In the rows, 128 means zero.
name the system of each run
seq 1, gep (8 x 20)
[[102 115 110 115 136 113 145 130 100 145 178 109 135 138 126 136 128 119
  168 149]
 [130 128 124 158 127 121 101 143 124 113 136 176 107 154 101 134 135 127
   89 157]
 [126 138 113 149 145 169 146 121 159 129 150 117 115 107 137 143  88 114
  113  87]
 [114 123  92 105 121  98 144 127  93 101 166  94 115 143 142 119 114 136
  157 147]
 [131 133 177 155 117 115  92 153 125 111 152 179 120 131 127 122 121 132
  109 153]
 [133 136 104 158 127 155 119 101 161 126 110 108  94  99 118 132  78 122
  131  87]
 [130 145 124  80 121 114 155 135 105 116 151  88 122 165 166 108  92 148
  149 145]
 [118 115 182 155 107 108  85 139 115 145 147 172 126 119  98 131 120 132
  151 158]]
seq 2, bag (8 x 20)
[[135 172 120  86 138 133  84 120 100 137  57 124 144 204 125 151 176 143
  151 148]
 [133  91  98 120 138 181 193 125 152 175 135 153 140 127  85 131 130 128
   71  96]
 [121 117 112 122 144  75 153 160 125  95 160 115 141 143 170 106 169 109
  112 173]
 [139 184 125 104 143 177 109 121 120 116  96 138 138 166 149 160 150 138
  111  94]
 [131 101  80 131 124 146 182 123 142 110 157 124 111 104 122 110  98 131
   82  99]
 [123 149 146 107 122  99 132 143  99  86 164 113 147 124 177 120 145 133
  154 136]
 [146 161 143 135 117 163 103 116 138 101  95 148 123 109 131 138 129 145
  112  79]
 [133 101 102 119 104 113 164 118 139 114 134  92 106 101 130  93  87 140
  132 110]]
seq 3, bag (8 x 20)
[[140 112  47 138 125 117 132  98 145  91  54 104 125  78 110 118 187 117
  115  75]
 [147 109 128  29  77 118 191 129  72 118 129 113 141 158 124  78 120 192
  126 127]
 [131 122 166 120 133 139 152 140 145 126  98 142 206  56 162 120 234 110
  127  67]
 [174 128  65  98  90  96 137 122 132  55  32 119  87 148 125  75 147 170
   60 118]
 [127 118 116  26 125 163 221 108  95 160 130  71 191 106 152 113 154 148
  169  59]
 [148 100 135 130  88  94 135 152 100  46 114 202 165  67 123  97 245 150
   67 100]
 [183 163 131  41 115 135 173 126 168  99  13  61 133 153 201  62 121 165
   95  88]
 [122  90  29  86 108 142 190  84  66 101 125 112 167  49  90 129 219 138
  147  22]]
seq 4, sot (8 x 20)
[[122 139  71 141 104 156 110 111  63  76 183 183  87 152  76 165 111 162
   99 113]
 [132 117 122 211 132 131 124 137 194  88 150 146  91  60 140 117  94 100
   70 104]
 [117 179  84 149 135 131  79  90 112  83 139  78  85 115 149 161  84 119
  191  97]
 [133 124 149 142  88 137 119 125 110 104 184 163  72 125 103 113  31 167
  107 130]
 [125 131 156 194 137 131  85 117 189 154 112 111  98  87 124 134  69  98
  156 120]
 [131 145  94 112 109 127 105  91 116 131 103  78  70 157 110 125  41 153
  173 130]
 [132 127 157 141 129 176 133 129 165 182 145 146  94 156 105 133  31 137
   98 135]
 [117 118  92 179 150 121  89 109 172 172  87 105  83 149  84 144  91  93
  152 160]]
seq 5, buko (8 x 20)
[[136 183 192 128 119 117  82 150 100  75 155 147 138 130 184 133 135 140
  143 129]
 [130 167 162 121 140 203 120 111 139 163 123 131 138 126 128 164  98 134
  142  71]
 [128 120 177 126  85 101 109 123 112 119 138 116 131  67 133 103 106 148
  189 103]
 [131 160 173 139 142 137  77 128 159 168  84 118 118 166 133 140 100 118
  159 149]
 [130 100 107 145  99 136 115  93 129 143  96 131 105  84  70 124 107 140
  150  91]
 [133 127 126 114 122  81 123 132 139 132 104  77 105 160 146  97  90 130
  159 173]
 [111 103  91 168 144 143 116 117 142 173 126 152 116 140  66 156 131 104
  124 145]
 [145 115  89 113  96  92 138 126 115  74 122 121  84 140 122  91 100 159
  104 142]]
seq 6, liguv (8 x 20)
[[134 109 154 103  96 131 142 130 115 151 142 138 118 139 105 105  82 159
  129 136]
 [130 114 136 148 126 118 102 126 147 157  78 147 131 128  93 126 159 119
  131 141]
 [134 151 103 112 147 164 141 114 152 145  95 102 122 154 138 140 114 123
  120 108]
 [122 103 119 118 121 120 162 137 126 146 167 129 109 152 110 112  87 136
  118 160]
 [120 119 136 154 140 124 104 141 133 140 116 167 139 139 105 145 176 109
  115 151]
 [127 149  86 133 157 163 143 116 146 122 123 104 125 124 145 149 128 111
  121  95]
 [121 119 125 125 124 109 152 146 124 114 184 117 106 143 142 112  82 132
  123 160]
 [118 122 150 150 128 119  96 139 106 128 142 173 147 120 106 146 172 121
  139 141]]
seq 7, buko (8 x 20)
[[150 163 149 121 130 122 115 149 148  85  90 133 136 135 176 113 158 131
   95 122]
 [121 129 123 106 147 167 158 116 135 165 109 110 174 110 131 146 170 113
  145  82]
 [137 107 186 107  98  94 138 155 120 131 120 150 163 105 135  90 166 147
  133 141]
 [144 151 146 146 153 154 116 137 191 146  63 130 143 136 148 132 158 106
   93 117]
 [131 107 106 101 106 121 149 107 116 128  88 111 163  80 113 116 188 138
  153  80]
 [138 112 177  94 140 102 151 161 156 172  95 121 166 155 152  93 158 121
  125 174]
 [134 103 121 166 136 143 122 131 171 139  74 170 151  93  95 131 196 107
   81 104]
 [150 132 105  69 118 101 163 128 129 100  63  84 154 130 163  87 178 145
  121 111]]
seq 8, ged (8 x 20)
[[148 121 122  80  98 134 158 134 104 125 120 151 113 180 106 105 107 176
   91 146]
 [128 133 204 131 140 145 122 147 155 184 120 143 167 121 141 131 138 115
  143 130]
 [125 117  74 128 145  97 122 128 134 131  80 116 119 171 108 124 167 112
  118 170]
 [126 152 145  84 140 165 172 147 115 139 176 125 147 165 162 133 107 141
  115 121]
 [103  89 130 160 137 104 124 136 133 159 143 146 155  93  97 135 178  96
  153 147]
 [137 166  89 135 149 134 125 142 137  74 133 131 108 167 165 135 130 121
   76 141]
 [109 121 125 103 129 148 161 113 107 150 158 101 162  87 132 140 138 128
  178  82]
 [128 105 126 163 110  80 114 151 125  83 159 161 104 115 122 104 130 127
   98 164]]
seq 9, liguv (8 x 20)
[[119 166 131 116 140 107 119 121 129 102 127  59 140 110 198 127 125 113
  189 113]
 [138 130 151  88  75 114 130 131  65  83 163 151 116 136 123 104 107 184
  130 127]
 [139 112 187 153 108 124 104 134 157 144  90 155 153  70 117 110 160 126
  137 106]
 [137 158 104  91 129 129 128 102 134 128  64  63 121 138 149 124 118 137
  166 101]
 [143 110 154  84  90 128 159 142 110 141 142 145 115 162 112  91  82 174
  104 148]
 [125  89 145 146 127 121 118 129 148 182  82 159 156 108  81 125 184 113
  137 138]
 [141 156  72 104 153 151 145 114 154 123  68  83 121 159 151 131 136 121
  106 107]
 [120 100 133  94 122 131 190 148 115 155 191 130 125 161 123 108  87 147
  109 158]]
seq 10, Bugi (8 x 20)
[[133 138 121 176 165  98  86 127 209 155  46  81 108 140 146 123 127  77
  141 166]
 [113 146  66  83 156 146 165 125  98 138 176  94 103 219 135 148  82 136
  129 167]
 [111  64 124 196 121 104 148 154 155 133 200 170 104  92  87 111  99 111
   84 161]
 [131 168 112 183 185 124  79 139 198 121  74 111 112 159 167 152 146  72
  103 159]
 [122 146  43  99 152 153 182 120 116 102 184  78  89 176 151 136  62 133
  109 130]
 [107  83 141 193 123  75 139 166 142 101 227 152 111  84 134 105 103 105
  109 174]
 [134 192 119 200 174 138  48 131 180  94 100 131  94 156 166 168 122  84
  104 145]
 [131 149  53 107 139 136 168 109 136  94 160  51  67 160 163 117  27 140
  122 125]]
seq 11, Bugi (8 x 20)
[[127 102  67 133 144 123 157 140 136 111 114 150 141 138 111 126 202 113
   71 136]
 [136 137 129 120 157 166 177 151 161 126 142 137 160 120 166 131 157 113
   73  99]
 [117 129  80 133 136 123 144 124 107  73 154 120 144  86 148 140 180 119
  127  94]
 [151 156 169 120 114 132 130 154 128  71 143 151 136 115 179 109 137 148
   90 107]
 [118 155 133 139 124 147 111 105 119 107 142 107 136  73 148 151 126 127
  173  68]
 [147 145 150 100  83  95 112 129  95  77 115 121 113 125 147  94 118 165
  145 126]
 [124 145 192 125 116 159 106 121 121 161 142 138 144 107 125 141  97 141
  175 103]
 [136 123 109 118  93  99  93 101 105 121  71 113 108 127  93 113 133 149
  170 127]]
seq 12, lomez (8 x 20)
[[123 108  97 117 156 142 164 114 172 189  82  81 144 132 119 127 138 102
  141 120]
 [118  96  93 111 130 138 153 132 102 158 142 159 133 173  72 141 152 135
  103 159]
 [116 105 141 151 156 155 165 149 167 163 158 146 162 100 133 136 149  97
  101 119]
 [111 101  59 127 135 110 151 115 111 113 129 109 137 106 110 132 179 115
  136 118]
 [117 119 150 113 134 118 158 164 108 121 193 157 155 140 149 119 153 128
  107 155]
 [112 108 139 161 123 108 111 122 130 129 140 127 151  57 124 132 166 107
  172 107]
 [141 135 122  99 108 103 136 142 104  74 115 141 142 133 150 104 177 151
  100 127]
 [116 126 187  99 118 115 137 136 113 155 153 114 165 106 148 115 128 135
  184 129]]
seq 13, lomez (8 x 20)
[[153 141 159 132 114 159 128 120 184 145  84 117  89 127 134 101  38 149
   97 101]
 [130 149  81 122 146 137 106 105 153 158  68  80  89 192 114 138  82 123
  149 153]
 [129 140 121 136 139 185 124 125 138 158 143 166  92 186  90 154  68 142
   85 137]
 [122 129  81 170 164 163 144 115 191 145 127  96  93 124 129 141  75  97
  103 109]
 [114 142  46 141 158 136 132 123 119 112 157 113  85 184 118 159  98 116
  108 157]
 [109 142 124 175 157 158 127 138 144 121 210 147  99 136 138 159  71 104
  104 137]
 [119 149  65 184 145 127 105 112 151  70 152 103  81 106 143 150  99  99
  121 113]
 [124 175 102 137 143 130 118 139 111  65 186 114  86 167 176 144  75 130
  115 147]]
seq 14, ged (8 x 20)
[[140  87  60 110 107 141 185  95 130 113  94 103 131  65  98 103 148 138
  113  54]
 [139 144 197 124  96  82 114 160 121  79 173 115 108 113 189  80  70 152
  147 154]
 [129 143 141 135 110 153  62  99  93 140  68 174 145 112  70 164 186 142
  165  93]
 [169 117 110 106 111 119 177 144 182  99  70 105 108 136 156  64 109 148
   47 123]
 [112 152 199  79 118 115 108 129  86 163 138  97 164 139 154 130 115 141
  230 142]
 [142  85 115 147 108 115 117 144 121 138  96 208 124 150  51 122 189 139
   65 162]
 [147 189 153 102 174 166 148 147 187 130  95  82 152 157 221 127 123 111
  105 113]
 [ 98  67  90  90 110  81 153 116  68 167 147 102 157 125  76 119 170 129
  207 160]]
seq 15, gep (8 x 20)
[[124 154 112 111 154 142 155 143 130 102 162 107 136 151 182 134 128 118
  109 125]
 [114 103 127 141 108 105 118 129  91 107 169 150 132  91 105 129 147 132
  155 129]
 [147 140 118 156 130 121 119 141 170  89 103 140  99 128 148 108 118 123
   72 131]
 [120 151 142 114 130 148 138 118 120 122 148  97 145  94 160 143 114 129
  172  82]
 [138 103 117 111  93  76 127 132 103 101 112 128 116 136 114  87 135 150
  132 159]
 [139 151 189 154 138 149 102 144 171 144 108 154 139 121 150 131 124 116
  113 122]
 [128 123  82 101 117 141 142  91 119 139  95  81 115 118 103 129 113 138
  168  89]
 [135 128 167  90 126 107 148 164 120 135 138 137 150 173 154 101 140 141
  112 176]]
seq 16, sot (8 x 20)
[[115 145 166 138 124 128  96 136  96 129 179 156 133 131 127 152 121 129
  159 140]
 [142 105 146 142  92  92 112 127 142 117  92 131 116  92 111  90 123 141
  133 130]
 [130 146 138  97 133 156 153 114 139 149 121  84 140 118 157 126 101 131
  159  92]
 [114 118 145 117 126 109 128 148 100 150 173 142 127 168 115 126 111 132
  144 183]
 [150 125 163 138 117 124 105 136 164 147  59 149 135 122 116 111 149 130
  112 128]
 [117 116  86  92 136 142 171 107 122 156 118  77 141 123 123 132 131 127
  162 101]
 [130 137 144 114 140 129 145 163 124 126 170 153 125 189 147 124 118 133
   87 178]
 [124 120 137 159 134 134  88 125 142 148  82 163 149 105  92 145 188 109
  132 120]]

runs to name
seq 17 (2 x 20)
[[120 135 119 147 158 160 109 122 152 175  98 140 135 151  99 160 149 106
  128 130]
 [118 102  94 136 138 120 150 141 138 144 157 136 103 170 105 124 104 120
   98 175]]
 -> bag
seq 18 (2 x 20)
[[120 110 108 107 109 125 143 112 107 153 146 106 105 144 100 121  76 147
  160 139]
 [138 127 149 165 143 131 107 150 167 141 117 164 114 147 118 127 123 113
   83 160]]
 -> lomez
seq 19 (2 x 20)
[[150 171 151 142 121 104  54 121 151 101  22 116 131 117 150 122 174 126
  150 117]
 [156 132 161  62 102 166 163 115 129 148  70 121 161 107 135 103 142 164
  128  61]]
 -> gep
seq 20 (2 x 20)
[[118 130 139 132 148 163 147 137 146 164 174 135 114 160 125 140  68 125
  111 143]
 [108 108  95 173 139 111  99 122 124 139 146 142 107 131  85 149 130 104
  140 159]]
 -> liguv
seq 21 (2 x 20)
[[157 120 119 146  84 113  86 107 136  94  47 151  98  94  90 103 140 154
  115  99]
 [160 158 169  74 100 139 134 123 142 115  75  95 117 140 167  87  79 171
  131 101]]
 -> ged
seq 22 (2 x 20)
[[111 129  88 190 155 151 109 120 149 119 148 144 122  92 114 170 145  92
  120 105]
 [135 140 135 112 114 111 129 143 113 106 165 121  82 181 139 108  55 154
  117 177]]
 -> bag
seq 23 (2 x 20)
[[139 160 171 120 169 139 157 165 185 132 128 105 162 139 212 117 143 100
   95 137]
 [126 151  27 147 140 143 110  98 108  69 113 121  94 132 109 163 152 121
  108  95]]
 -> bag
seq 24 (2 x 20)
[[122 170 154 139 140 140  76 103 157 172  86  70 108 141 141 144  63 117
  210 123]
 [142 131 134  61  89 141 130 116  78 154 111 130 102 203  89 114  73 189
  142 154]]
 -> gep
seq 25 (2 x 20)
[[117 114 101 167 153 105 124 139 149 116 130 129 135 110 132 137 173  91
  117 142]
 [137 138 109  88 122 135 143 131 104 113 109 138 137 168 126 124 159 149
  104 129]]
 -> buko
seq 26 (2 x 20)
[[120 119 108 139 128 216 148  90 139 181 147 152 104 108  62 164  61 139
  117  63]
 [128 129 140 130  86  50 109 129 103  63 162  79  92  95 165  79  74 147
  185 150]]
 -> buko
seq 27 (2 x 20)
[[128 117 134 130 103 116 104 128  92  99 118 174 150  98 101 130 192 145
  131 114]
 [133 118 127 113 116 112 172 138 139  94 137 101 146  73 170  95 144 132
  126  92]]
 -> sot
seq 28 (2 x 20)
[[133  76  34 106 118  96 186 117 142 131  97  82  95 149  97  89 114 134
  102 150]
 [102  86  73 148 160  87 156 154 134 140 165 127 131 164 111 129 165  88
  106 201]]
 -> buko
seq 29 (2 x 20)
[[135 138  94 123 154 148 140 138 149 137 111 139 116 189 125 138 132 120
   74 156]
 [106 123 131 112 155 147 164 134 138 175 158  94 157 131 143 140 119 110
  157 127]]
 -> ged
seq 30 (2 x 20)
[[121  43 136 166 115  86 178 143 183 160 137 127 149  39 108  79 144  99
  118 125]
 [147 160 112 123 143  85  77 144 137  86  43 128 131 180 156 119 206 119
  106 174]]
 -> buko
seq 31 (2 x 20)
[[ 95 166  66 149 172 174 126 103 121 122 203  84  93 143 145 186  61 102
  162 107]
 [110 137 165 171 114 131 102 151  94  96 252 185 100 117 130 146  67 137
  122 148]]
 -> bag
seq 32 (2 x 20)
[[137 151 208 128 129 183 118 125 171 188 108 126 139 111 142 133  74 132
  148  92]
 [112 112  63 104 109  85 109  94  77 119  98  85 115 132  90 127 152 138
  201 135]]
 -> Bugi
seq 33 (2 x 20)
[[136 130 141 114 143 191 166 127 160 175 118 137 149 126 122 139 122 128
   98  85]
 [115 102 112 143 136  77 133 138 148 144 130  90 116 129 132 103 114 103
  155 173]]
 -> ged
seq 34 (2 x 20)
[[133 111 119 108 101 131 153 113 131 135 129 100 104 116 113 102  70 152
  136 112]
 [122 145 161 136 147 142 125 140 152 164 151 120 123 151 142 135  84 115
  132 148]]
 -> sot
seq 35 (2 x 20)
[[136 138  94 105 105 147 153 121  92  81 170 139 101 136 125 123  93 167
   97 105]
 [128 140 174 124 126 126 147 145 135 109 168 116 157  81 186 114 127 124
  143 100]]
 -> bag
seq 36 (2 x 20)
[[111  98  83 132 163 113 171 146 153 152 145 106 133 154 130 124 146  94
  106 167]
 [139 167 120 122 147 151 102 135 125 108  93 159 135 176 138 154 173 131
   90 132]]
 -> sot
seq 37 (2 x 20)
[[127 153 128 152 153 117  65 117 146 141  35 126 159 125 128 156 222  93
  163 125]
 [150 124  68  54 115 118 202 135 108  94 119  98 125 173 150  85 132 164
   79 134]]
 -> ged
seq 38 (2 x 20)
[[126 109 136 128 134 127 176 141 149 131 157 106 145  91 156 110 118 119
  123 111]
 [117 137 124 146 123  95  91 131 101 103 150 134 118 126 128 138 138 121
  161 150]]
 -> ged
seq 39 (2 x 20)
[[107  69 123 170 106  85 121 134 110 132 173 154 120  86  78 114 134 121
  147 156]
 [157 168 153 118 121 126 117 132 171  90  69  98 117 119 191  95 111 137
  113  99]]
 -> sot
seq 40 (2 x 20)
[[105  82  46 124 138 115 168 108 126 155 128  89 123 119  89 127 137 112
  148 132]
 [128 100 125 123 122  83 134 160 112 122 152 154 121 171 115 101 144 132
   99 203]]
 -> buko
seq 41 (2 x 20)
[[127 113 146 142 143 164 135 107 185 202  74 109 156  84 107 137 137 102
  153  79]
 [138 136  67  94 128 104 143 118 132 112  92  70  83 199 135 104  84 141
  125 168]]
 -> liguv
